In the rows, 128 means zero.
One turn moves each row of this set onto another row. After a few examples, where does it send each row asked below?
k794: [113 127 110 105 104 115 118 153 107 147 133  67 118 110 163 149 146 130
 101 142 107 132 147 111]
k189: [128 132 120 118 115 129 118 141 145 105 121 134 128 109 148 181 118 158
  91 143  87 118 129  75]
k528: [146 125 110  89  91 130 143 150 134 134 123  96 137 164 161 140 114 109
 118 124 103 157 156 121]
k607: [139 125 103 126 135 123  97 144 167 132 133  87 150  95 155 151 101 105
 132  97 101 131 116 112]
k791: [109 122 109  98 124 127 102 155 108  84 127 107 173 106 148 130  95 138
 108 144 119 151 134  98]
k118: [140 137 104 102 119 136 131 165 166  88 130 135 152 119 135 175  79 146
 127 126  93 160 132 121]
k529: [148 126 111  99  92 127 142 146 121 137 118 103 133 160 156 138 115 115
 116 121 102 168 158 115]
k577: [139 136 108  95 106 137 130 169 166  84 125 140 144 114 133 171  85 144
 122 123  94 155 133 129]
k40: [110 127 112 104  94 116 117 146 107 147 128  75 116 113 162 139 138 128
 105 147 112 133 151 111]
k679: [111 128 107  95 129 132 100 155 107  89 122 113 166 108 150 124  99 127
 108 145 125 146 134  98]
k359: [136 121  98 133 134 124 107 149 165 135 125  82 149 105 153 147 105 110
 136  90 111 126 123 112]
k639: [146 126 106  97  94 134 146 150 129 136 122  96 137 164 159 138 124 117
 116 121  99 160 160 122]
k812: [151 135 100 101 120 147 127 165 164  84 133 133 143 118 138 181  81 146
 123 124  89 156 128 118]
k847: [128 124 119 120 119 130 118 141 153 110 120 136 132 107 153 183 111 157
  91 143  92 124 132  74]
k338: [153 123 107  95  98 138 145 139 124 136 121  99 131 164 159 140 116 120
 116 128 103 160 158 113]
k971: [139 122 110 113 116 129 125 140 154 110 120 134 119 106 151 178 113 156
  88 133  90 126 131  70]
k667: [139 122  94 129 127 126  99 142 168 130 130  87 148 100 157 149  98 107
 132  89 105 132 119 113]
k135: [149 145 104 137  91 138 139 149 160 120 129  70 100 113 141 181 114 126
 136 124  99 137 120 131]
k544: [119 128 132 136 110 131 157 146 108  84 120  94 145  98 141 141 131 138
 115 137 122 170 110 107]
k185: [142 151 106 133  96 136 137 148 161 122 131  67 109 113 135 176 114 138
 136 123  92 130 110 134]
k328: [130 124 111 120 107 137 120 142 153 113 112 138 121 114 152 175 108 159
  87 135  93 125 133  74]
k782: [118 128 113 104  97 124 120 151 108 142 136  72 111 111 167 147 145 132
 100 148 109 129 151 108]
k672: [104 127 105  96 130 130 100 154 107  95 128 108 174 102 147 128 104 130
 108 140 128 147 128 100]
k669: [134 120 102 135 134 121 103 142 166 130 133  82 148  98 152 142 104 117
 133  88 102 136 123 118]
k864: [145 138 105  98 114 143 126 162 164  88 124 141 146 120 139 174  78 141
 125 129  92 158 137 126]
k243: [116 120 132 142 117 127 157 146 117  77 122  88 150 103 138 146 125 137
 114 137 116 171 115 104]
k287: [104 120 102  92 126 133 103 161 108  92 129 107 169 110 148 130 102 118
 107 147 126 147 125  99]
k705: [143 144 100 134  94 135 141 151 163 121 133  67 109 110 143 178 117 131
 137 126  96 142 111 136]
k330: [121 128 115 101 104 120 116 150 103 148 140  70 115 106 170 152 137 126
 109 147 102 132 148 106]
k924: [139 141 102 131 100 140 140 154 161 133 131  73 101 109 139 179 118 123
 135 122 101 133 117 136]
k854: [116 132 131 131 102 124 160 152 108  78 123  88 150 101 143 144 130 138
 118 130 120 168 113 110]
k440: [114 114 127 139 116 129 157 155 113  87 120  88 151  95 144 150 128 136
 119 132 126 174 112 108]

k812 goes to k924
k338 goes to k440
k287 goes to k577
Where do these go?
k544 goes to k847
k529 goes to k243
k135 goes to k794
k189 goes to k607
k782 goes to k672

One turn moves each row of this set onto another row. After a few examples, where does it send each row asked below?
k902: [111 148 122 159  95 137 103 123 137  61 124 116 177 156 139 148 151 160
 120 148 147 148 101 128 143 149 154 127 119  91 157 110 133  98 147  86
 135 108 152 107 177 114 131 113 143 140  94 138 141 122]
k903: [112 142 147 144  99 129 147 137  96 126 117  93 176 104 126 117 163 123
 123 153 138 124 115 131 138 138 168  97 135 146 136 142 162  95 129  96
 158 112 149 134 162 150 116  89 150 111 137 147 158 130]
k486: [111 161 153 169 119 101 134 161 107  78 129  90 156 120 113 158 177 178
 138 155 149 111 136  77 105 146 127 127 108  98 155 135 131 107 130  91
 166 107 132 133 162 122 144  98 144 137 156 107 149 136]
k244: [ 70 143 125 139 132  98 151 138 110 127 127  90 170 144 157 147 131 124
 101 140 167 116 140 106 135 149 148 119 112 129 168 115 146  98 127 111
 142  92 138 124 168 151 109 120 167 114 122 132 149 113]
k95: [120 160 145 119  95 114 134 120 139 112 105  84 134 123 119 149 153 156
 165 146 166 142 127 109 138 151 130 160 138 102 166 171 171 126 138 111
 149 103 138 149 135 143 177 108 136 117 103 139 132 116]
k130: [ 87 147 111 124  92 126  95 172 133  79 155  96 157  93 133 125 147 188
 134 167 174 122 114  78 135 150 148 140 118 112 148 142 130 112 131  77
 179  95 152 120 144 126 146 125 171  96 116 146 172  85]
k310: [104 137 142 146 106 127 139 145 105  94 129  60 147 122 132 171 147 134
 153 164 169 122 157  89 132 139 165 165 121  93 132 130 166  98 153 109
 175 108 143 140 163 146 128  83 119 102 103 112 171 124]
k475: [ 89 149 153 148 126 115 142 151 105  96 151  73 144 112 116 167 137 159
 155 148 136  97 138  74 122 139 154 151 108  78 143 157 142  97 138 108
 160 113 135 145 152 133 134  92 137 133 120 114 146 130]
k695: [ 91 166 128 165 115 114 107 139 106  73 133 103 164 137 117 156 150 144
 117 149 165 158 146 121 125 124 117 138  98  91 154 140 150 122 106  66
 133 132 157 119 121 118 134 121 141 128 103 117 132  83]
k6: [122 126 126 153 104  96 107 183  95  76 173  70 150 119 146 137 167 155
 124 178 174 158 118 105 104 142 125 119 114  94 136 163 149 125 130 106
 147  71 139 121 169 140 158 121 169  97 132 136 131 130]
k951: [ 84 145 105 137 143 136 130 148 127 105 131  89 145 118 106 166 145 126
 127 162 173 150 133 118 162 135 138 130 120 125 133 115 148 134 106 116
 154  91 152 142 140 170  98 119 151 113 106 166 145 102]
k815: [106 112 123 153  92 101 123 163 137  96 148  97 177 111 150 135 171 154
 143 154 142 113 114 105 145 162 136  89 123 138 139 144 163 115  89 111
 150 109 165 132 170 131 148 102 174 113 128 165 125 152]
k447: [ 95 153 143 153 117 137 126 136 120  91 160  74 141 111 127 121 153 154
 160 167 165 182 123 112 127 124 162 125 133  89 126 144 142 112 150 109
 154  59 136 133 172 160  95  91 156 101 112 150 143 127]
k861: [105 110 127 148 117 102  93 145 127  79 126  79 158 125 117 142 173 115
 144 122 126 142 123 121 147 143 148 115 129 150 135 133 173 111 128  96
 173 109 121 136 144 131 144 113 160 145 129 137 158 149]
k674: [120 153 137 156  86 128 126 139 114  86 134 120 187 103 127 192 153 129
 132 149 129 154 109 122  96 118 143 131 133 100 150 136 144 114 126  94
 141 106 159 135 143 112 142 120 161 131  88 142 125  91]
k179: [104 144 133 160  73 141 142 118  98  98 135 123 174 104 142 134 139 148
 177 149 151 144 148 126 159 134 157 123 139 112 144 145 161  93 138  74
 153 132 155 111 180 146 163 103 160 109  97 115 133 135]
k632: [ 90 150  87 142 107 130 118 165 121 124 147 108 147 144 139 139 155 139
 158 159 179 181 117 109 137 154 103 140 104 106 165 131 126 111 130  94
 138  95 146 125 197 119 136 100 161 107 116 145 146  95]
k146: [118 119 138 160 110 105  98 139 112  70 145  60 161 119 124 133 175 138
 137 172 159 184 145 113 117 131 138 122 127  86 142 150 162 124 134 115
 143  56 139 137 178 136 127  95 166  88 113 158 151 139]
k490: [106 164 158 136 102 147 136 129 129 102 125  87 135 125 111 152 157 146
 173 168 155 113 140 120 120 155 132 129 123 128 170 138 143 116 151 113
 127  93 133 107 133 102 160 104 163 137 117 142 127 132]
k270: [108 175 141 162 103 126 138 147 145  81 138  77 139 136 127 144 154 123
 132 200 163 112 135 120 127 138 142  91 113 122 174 118 128 123 142  87
 146 108 167 108 148 111 157  84 161 102 118 105 130 124]
k928: [ 87 152 143 131  94 136 136 132  92 113 142  89 181 133 142 162 128 154
 143 137 164 127 152 129 138 116 115 123 111  83 161 129 150  92 117  79
 134 120 160 101 151 136 145 124 174 111 101 103 131 108]
k419: [ 95 118 134 133  95 142 124 148 122  90 120  80 166  81 122 125 187 174
 144 180 182 135 117 115 130 124 154 136 153 114 160 145 124 121  99  78
 165  94 139 122 152 135 119 116 157  85 101 133 185 106]
k892: [ 79 144 108 154 128  94 108 173 125 102 159 105 136 151 133 159 157 136
 106 144 154 138 132 107 135 132 149 141 119 140 153 148 175 120 106  99
 176  94 149 138 143 138 144 106 145 133 131 136 147  85]
k463: [113 156 103 150 102 119 149 118 116  60 147  96 155 139 121 124 140 169
 131 141 150 139 137 126 171 129 164 118 126 110 140 133 150 104 104 100
 140 109 154  91 175 155 173 100 120 108 101 123 143 111]
k73: [103 153 123 150 101 123 144 137 119 131 139  99 162  78 121 121 165 117
 140 151 164 178 124 109 134 144 126 136 132  94 165 128 115  96 117  90
 129  92 153 154 180 119 117 132 163  98 128 135 117 123]
k962: [133 153 125 168  97 101 137 151 104  80 108  77 158 125 121 164 181 147
 137 166 171 132 172  89 111 146 141 134 113 108 145 110 159 124 133  98
 177 106 137 126 183 138 135  87 131 113 124 115 170 138]
k556: [101 109 147 144 110 137 131 152 129 113 119  80 178 126 137 136 180 158
 113 160 165 144 140 127 155 139 122 101 137 118 163 106 161 113  88 118
 162  89 165 135 155 159 118 110 162  87 119 158 148 126]
k242: [ 99 132 135 140 101 115 159 123 108  67 139  81 178 108 137 169 140 133
 157 122 148 149 134 112 134 116 129 129 147 123 131 131 140 101 108 108
 141  95 140 107 133 150 174 144 150  96 102 109 135  96]
k254: [105 128 123 155  94 111 123 135 114  87 145  76 140  68 130  97 158 121
 156 149 147 156 128 122 151 109 130 110 129  89 146 140 152 102 114 114
 146 102 157 133 129 109 133 132 144  92 131 126 134 144]
k301: [116 162 125 139 106  85 131 129 161  87 108  61 148 137 134 144 142 124
 132 164 175 138 129 102 150 144 135 118 125  91 172 139 148 133 137  87
 165 116 164 148 155 151 169 101 144  88  95 100 131 123]
k755: [ 94 125  80 146 101 116  94 161 114  83 156  84 124 132 145 121 148 141
 177 156 156 160 121 124 154 119 108 114 100 104 144 141 161 120 126 122
 150 112 149 105 149 110 152  98 145 104 114 138 160 115]
k218: [ 79 130  92 125 108 128 123 141 128 103 132  74 164  85 108 141 130 154
 140 168 173 118 144  89 128 133 156 132 137  97 155 124 112 140 124  85
 156 105 127 122 165 132 118 119 181 111  87 158 164 105]
k293: [ 99 153 119 140 120 110 140 166 106  95 184  67 133 109 141 130 134 159
 152 163 175 156 110 102 113 140 148 118 108  92 123 145 125 124 144 109
 146  79 122 116 175 162 124 121 170 120 117 136 118 137]
k530: [102 143 120 190  99 115 108 118 123  47 114 122 164 119 126 132 157 131
 158 148 156 173 145 112 149 155 145 141 124 119 141 142 150 117 136  63
 148 136 138 120 150 124 152 119 139 129  98 124 138 121]
k127: [103 130 109 121  96  99 106 148 129  70 144  74 160  80 114 132 175 174
 148 151 153 130 134  98 133 153 150 122 108 112 171 139 145 132  90  93
 158 103 136 116 159 121 143 121 185 102  84 141 182 137]
k296: [ 81 137 103 144 124 116 111 164 141  77 150 105 151 110 141 153 148 131
 156 160 170 119  90  95 157 161 145 130 113 149 106 151 143 114 124 100
 152 101 155 137 136 142 128 128 160 128 131 156 130 121]

k218 goes to k419
k815 goes to k296
Where do these go?
k463 goes to k902
k695 goes to k928
k475 goes to k310
k755 goes to k632
k301 goes to k270
k447 goes to k146
k903 goes to k861

